128 stands for zero in the data rows.
Here is a table of points, one per row:
ndarray[153 121 149 113 132 134 131 159 121 139 147 110 107  61 136 130 158 134  89  94 153 179 137 153 131 166 129 161
        135 145 108 129 135 154 143 142 109 142 145 137 183 140 142  93 105 139 109 116 178 111 152]
ndarray[122 180 133 162 100 137 148 106  95 181  94 104 156 124 137 113 144 102 111 131 131  98 127 132 159 129 141  92
        141 129  92 113 138 121 153  98 127 143  86 123 114  63 130 111 127  67 116 110 148 155 120]
ndarray[134 151 124 125 123  78 122 135  99 126  95 148 122 119 123 152  81 142 163 166 154 133 123 144 102 103 130 136
        137 156 132  89 136  81 112 142 152 133 163 171 138  89 159 155 110 123 125 117 168 113 127]
ndarray[111 122 123 133 148 101 116 110 161  81 128 140 127 133 171  99 140  72 143  79 110 116 144 144 128 140 149 106
        120 171 104  78 145 119 128 134 124 102 134 129  94 131  87 125 106 184 129 118 135 109  98]
ndarray[168 142 117 143 126 114 118 107 106 109 107 107 128 145 137 116 146 160 154 159 147 122  99 128 153 129 147  99
        120 117 129 150  87 141 119 165 113  96 107 133  89 171  87 131 139 135  66 144 141 111 144]
ndarray[102 125 101 110 142 147 178 145 101 123 116 115 121 142 144 135 132 171 129 115 136 127 137 109 100 176 112 125
        133 156 139 143 129 138 126 156 143 102 134 152 159  69 100 106 158 151  95 121  67 107 109]
ndarray[179 124  96 149 140 169 115  79 149 128 137 172 138 128 149 194 136 114 119 114 166 151 139 122 136 144 122 118
        103 133 167 131 110 135 142 146 132 104 138  74 133 104 152 123 148  93 150 176 145  92 125]
ndarray[109 137 155 149 112  91 126 139 146 150 137 127 105 101 156 146 127  98 132 142 133 133 117  97  95 174 128  79
        173 131 151 121  96  84 107 105 143 143  92 126 138 147  93 120 139  99 149 134 105 122 139]
ndarray[134 122 150 120 188 125  95 122 155 122 140 176 116 126  93 101 153 139  88 115  82 127 108 140 116 136 124  91
        171 152 136 139 105 157 126 135 110 134 175 133 145  93 147 129 146 110  96 138 135 153 120]
ndarray[148 133 123 150  97  77 120 150 103  95 106 125 104 139 136 175 142 123  97  96 107  89 104 146  92 120 170 156
        147 150 122 144 151 153 131  79 103  96  81 128 141 120 165 123 115 138 124 133  89 134 139]
ndarray[130 115 148  86 108 133 172 126 143 120  79 170 132 109 114 117 113  77  90 140 131 120 123  97 133  73 110 129
        118 104 139 137 108 129 112 159 105 108 113 122 138 106  76 114 112 133 153 135 118 108 181]
ndarray[132  98  98 148 141 138 129  79 124 136 102 118 162 122 109 102 141 149 162 126 119 129  93 178  96 127 134 132
        136 104 117 108 126 110 165 133 162  85 120  92 168 154 121 117 148 133 129 103 105 132 159]
ndarray[137  86 164 145 100 139 102 109 154 174  95 131  87 134 144 111 115 154  91 151 142 135 144 119 107 147 169 101
         91 125 131 137 154 109 148 148 136 144 132 106 126 141 136  93 125 162 145 122 120 173 116]
ndarray[119 150 159 157 136 166 167  94 107 129 171 126  95 122 104 120 130 106 151  98 131 125  79  96  99 127 119 128
         97 160 105 165  96 123  97 127 120 111 137 129 125 137 177 114 122 162 155 106 131 131 107]
ndarray[165 144 135 147 105 140 122 195 112 157 147 142 136 135  93 144 132 119 138 120 112 186 102 181 146  87 107 149
        108 126 180 132 117 122 147 155 144 139 128 139  81 110  89 120 119 128 158 156 107 160 114]
ndarray[158 132 121 131 122 150 155 108 121 105 140 113  95 120  90 165 138 151 100 118 126 142 172 147 156  97 132 109
        139 138  93  94 110 102  86 125 141 109 125  99 131 160 106 131 179  81 128  83  99 149  99]
ndarray[142 117 109  98 142 145 120 123  75 146 139 159 148 171 149 154 140 107 138 136  66  83 143 123 111 127 106 112
        149 121 135 103 155 126 146 153 100 158 167 120 163 181 129 113 119 150 133 112 141 137 144]
ndarray[ 82 128  96 129  67 115 121 145 154  98 134 148 145 115  84 114  91 138 147 139 132  95 129 141 132 182 155 149
        150 135 111 142 129 159 146 152 123 140 166  72  86 133 123 130 116 122 133 103 125 114 140]
ndarray[133 106 131 144 183 121 145 127 124 105 144 134 105 124 115 153 179 123 151 195 140 112 153 155 163 122 117 134
        111 110 143 148 124 153 130  94 146 171 106 109 120  91 132 102  93 166 124  94 103 115 149]
ndarray[112 124 138 127 141 150 130 142 148 114 140 159 109 162 143 108 111 139 152 163 159 146 108 178 140 124 112 137
        168  95  74 145 158 139 110 142 125 129 136 158 150 132 114 100  95 120 172 195 142 144 114]
ndarray[130 151 124 174 167 148 114 146 127  68 134 114 150  93 161 113  99 157 126 110 148  80 145  92 121 143 124 153
        132 129 131 112 122 130 145 109  91 140 138 156 142 123 102 157 124 126 164 110 108 192 161]
ndarray[112 120 124  99 122 143 111 159 128 124 140  96 148 118 120 152 134 146 125 114 142 126 114 134  81 114  85  65
         82 130  91 161 128 132 134 118 169 144 127 125 100 128 123 180 106 132 120 178 125 138 125]
ndarray[122 109  90 147 145 102 114 121  93 170 153 134 148 113 154 123 109  90 117 115 172 134 144 113 128 121 138 112
        186 138 116 163 144 158 106 150 128 107 113 140 100 139 168 173 133 144 126 109  85 132 120]
ndarray[158 135 137 130  97 172 113  80 161  85 152  81 167 142 112 115 112 124 101 155  85 149 140 126 103 121 139 128
        136 156 148 122 144 149 104 147 156 149  85 152 141 119 149 114 133 148 133 102 115 120 152]
ndarray[ 81 111 121  73 132 142 101 160 107  93 128 150 125 140 141 110 134 149 149 138 116 115 123  95 112 125 165 125
        141 135 156 107 109 160 130 131 123  94  58 104 133 127 144 129 152 119 150  74 176 147  92]
ndarray[170 127 130 102  84 134 147 135 196 156 142 141 147 121 166 123 147 148 181 119 125 136 169 133 130 107 144 112
        147 113 143 156 107  94 129  82 125 105 145 148 118 127 153 114 136 136  88 101 126 159 140]
ndarray[147 144 125  79 162 127 132 146 103 139 163 105 140 117 114  89  88 149 110 126 138  90 146 142 133 113 143 109
        130 127 135 106 134 126 142 101 139 123 139 144  85 152 144  66 144 135 166 161 120  88 141]
ndarray[157 112 124 130 130  88 127 161 146 145 131 123 126 135 124 120 123 116 157 169 111 165 124  67 148 121  86 132
         84 145  79 105 143 151 192 111  96 106 126 126 133 136 141 135 144  89 149 125 112 127 137]
ndarray[ 86 134  91 147 132 131 134 136 125  95 117 149 149 142  98 134 157 111 112 116 128 142 145 126 126 177 137 136
         98 110 155 125 176  94 108 161 123 112 103 174  97 162 152 132 127  91  89 130 135 144 160]
ndarray[156 102 205 129 103 114 139 105 108 151 132 146 168 130  91 113 130 135 145  92 158 111 131 140 140 126 139 135
         94  91 144 115 144 147 137 103 116 157 134 160 156 129 105 164 109 107 105 128 129  93  74]
ndarray[138 145 109 138 138 112 146 172 160 130  92  86 119 112 123 108 134  87 134 122 152 123  96 137 129 134  90 110
        105  89 163 107 130 154  82 135 125 149 158 103 157 134 178 111 141 148 135 150 138 142  86]
ndarray[ 99 137 194 142 136 161 120 153 110 108 103 122 118 182 165 117 122 143 115 101 121 154 132 140 141 123 102 144
        146 106 144 113 117 119 139 116 149 113 150 104 112 129 169 158 123 129 126 106  98  74 167]
ndarray[134 111 118 146 148 109 133 130 134 163  89 125 124 115 137 146 125 118 121 118  82 118 171 122 126 136 127 165
        117  91 101 166  89 127 135 136 161 135 126 172 110 120 110 136 135 118 184 115 184 121 112]
ndarray[129 117 157 115 147 112 128 122 124 112 127 102 141 144 147 102 143 107 124 160 142  97 113 130 128 122 146 174
        138 162 135 182 194 100 116 114 112 149 165 111 120 115  94 163 185 110 149 123 163 117 130]
ndarray[129 164 106 128 115 129 155 114 159 163 128 122  91 137 103  98 149 151 133 114 123 105 160 105 181 104 152 133
        139 147 138 127 138 106 135 148 154 134  98  96 172 143 138 192  83 138 129 166 127 135 128]
ndarray[ 95 106 130 131 117 141  86 121  82 109 147 124 112  97 130 127 133 116 155 135 128 131 153  75 127 107 108 188
        149 118 121 125 146 127 129 123 145 138 150 109 123 139 122 101 129 123  89 178 122 124  93]
ndarray[125 136 105  98 113 123  99 114 146 155 133 127  96 186 104 116  67 111 102 110 152 128 130 150 136 144  65 159
        111 144 134 137 101 107 141  92 121 148 105 134 130 126 108 114 125 126  89 114 153 131 115]
ndarray[ 85 134 133 101 119 103 146  76 125 144 166 112  97 113 149 160 104 142 155 123  83 153 119 147 148 134 128 123
        100  83 133  96 120 145 119 153 107 138 111 128 118 107 133 163 169 151  94 161 119 149 177]
ndarray[125 132 102 125 142 164 142 156 152 137 141 138 139 119 119 150 114 123  98 150 110 167  75  98 136 118 168 131
        103  80 111 116 137 128 108  70 148 134 163 138 114 159  93 157 101 134  93 134 153 114 115]
ndarray[ 69 136 125 122 118  94  98 112 137 136 104 100 177 133 136 155 149 179 115 135 132 147 109 116 154 101 122 143
        136 171 135 130  89 113 115 131  74 157 142 145 138 133 130 110 101 119 154 136 126 105 100]
There is one direction along which these points spread out most. Take the direction at right angles to it along which they spread out most. Then take the direction at right angles to both along which they spread out most. Go by this last direction. For each point below, how far along it does it lie, from 0 to 99? 50 is the average, and the first point above lies past it. One standard deviation of the points above along it is 16.
ndarray[142 117 109  98 142 145 120 123  75 146 139 159 148 171 149 154 140 107 138 136  66  83 143 123 111 127 106 112
        149 121 135 103 155 126 146 153 100 158 167 120 163 181 129 113 119 150 133 112 141 137 144] ~ 68
ndarray[112 120 124  99 122 143 111 159 128 124 140  96 148 118 120 152 134 146 125 114 142 126 114 134  81 114  85  65
         82 130  91 161 128 132 134 118 169 144 127 125 100 128 123 180 106 132 120 178 125 138 125] ~ 58
ndarray[130 151 124 174 167 148 114 146 127  68 134 114 150  93 161 113  99 157 126 110 148  80 145  92 121 143 124 153
        132 129 131 112 122 130 145 109  91 140 138 156 142 123 102 157 124 126 164 110 108 192 161] ~ 40
ndarray[138 145 109 138 138 112 146 172 160 130  92  86 119 112 123 108 134  87 134 122 152 123  96 137 129 134  90 110
        105  89 163 107 130 154  82 135 125 149 158 103 157 134 178 111 141 148 135 150 138 142  86] ~ 66
ndarray[158 135 137 130  97 172 113  80 161  85 152  81 167 142 112 115 112 124 101 155  85 149 140 126 103 121 139 128
        136 156 148 122 144 149 104 147 156 149  85 152 141 119 149 114 133 148 133 102 115 120 152] ~ 63
ndarray[129 164 106 128 115 129 155 114 159 163 128 122  91 137 103  98 149 151 133 114 123 105 160 105 181 104 152 133
        139 147 138 127 138 106 135 148 154 134  98  96 172 143 138 192  83 138 129 166 127 135 128] ~ 35
ndarray[132  98  98 148 141 138 129  79 124 136 102 118 162 122 109 102 141 149 162 126 119 129  93 178  96 127 134 132
        136 104 117 108 126 110 165 133 162  85 120  92 168 154 121 117 148 133 129 103 105 132 159] ~ 62
ndarray[134 151 124 125 123  78 122 135  99 126  95 148 122 119 123 152  81 142 163 166 154 133 123 144 102 103 130 136
        137 156 132  89 136  81 112 142 152 133 163 171 138  89 159 155 110 123 125 117 168 113 127] ~ 31
ndarray[ 81 111 121  73 132 142 101 160 107  93 128 150 125 140 141 110 134 149 149 138 116 115 123  95 112 125 165 125
        141 135 156 107 109 160 130 131 123  94  58 104 133 127 144 129 152 119 150  74 176 147  92] ~ 47
ndarray[133 106 131 144 183 121 145 127 124 105 144 134 105 124 115 153 179 123 151 195 140 112 153 155 163 122 117 134
        111 110 143 148 124 153 130  94 146 171 106 109 120  91 132 102  93 166 124  94 103 115 149] ~ 63
ndarray[134 122 150 120 188 125  95 122 155 122 140 176 116 126  93 101 153 139  88 115  82 127 108 140 116 136 124  91
        171 152 136 139 105 157 126 135 110 134 175 133 145  93 147 129 146 110  96 138 135 153 120] ~ 73
ndarray[122 109  90 147 145 102 114 121  93 170 153 134 148 113 154 123 109  90 117 115 172 134 144 113 128 121 138 112
        186 138 116 163 144 158 106 150 128 107 113 140 100 139 168 173 133 144 126 109  85 132 120] ~ 46
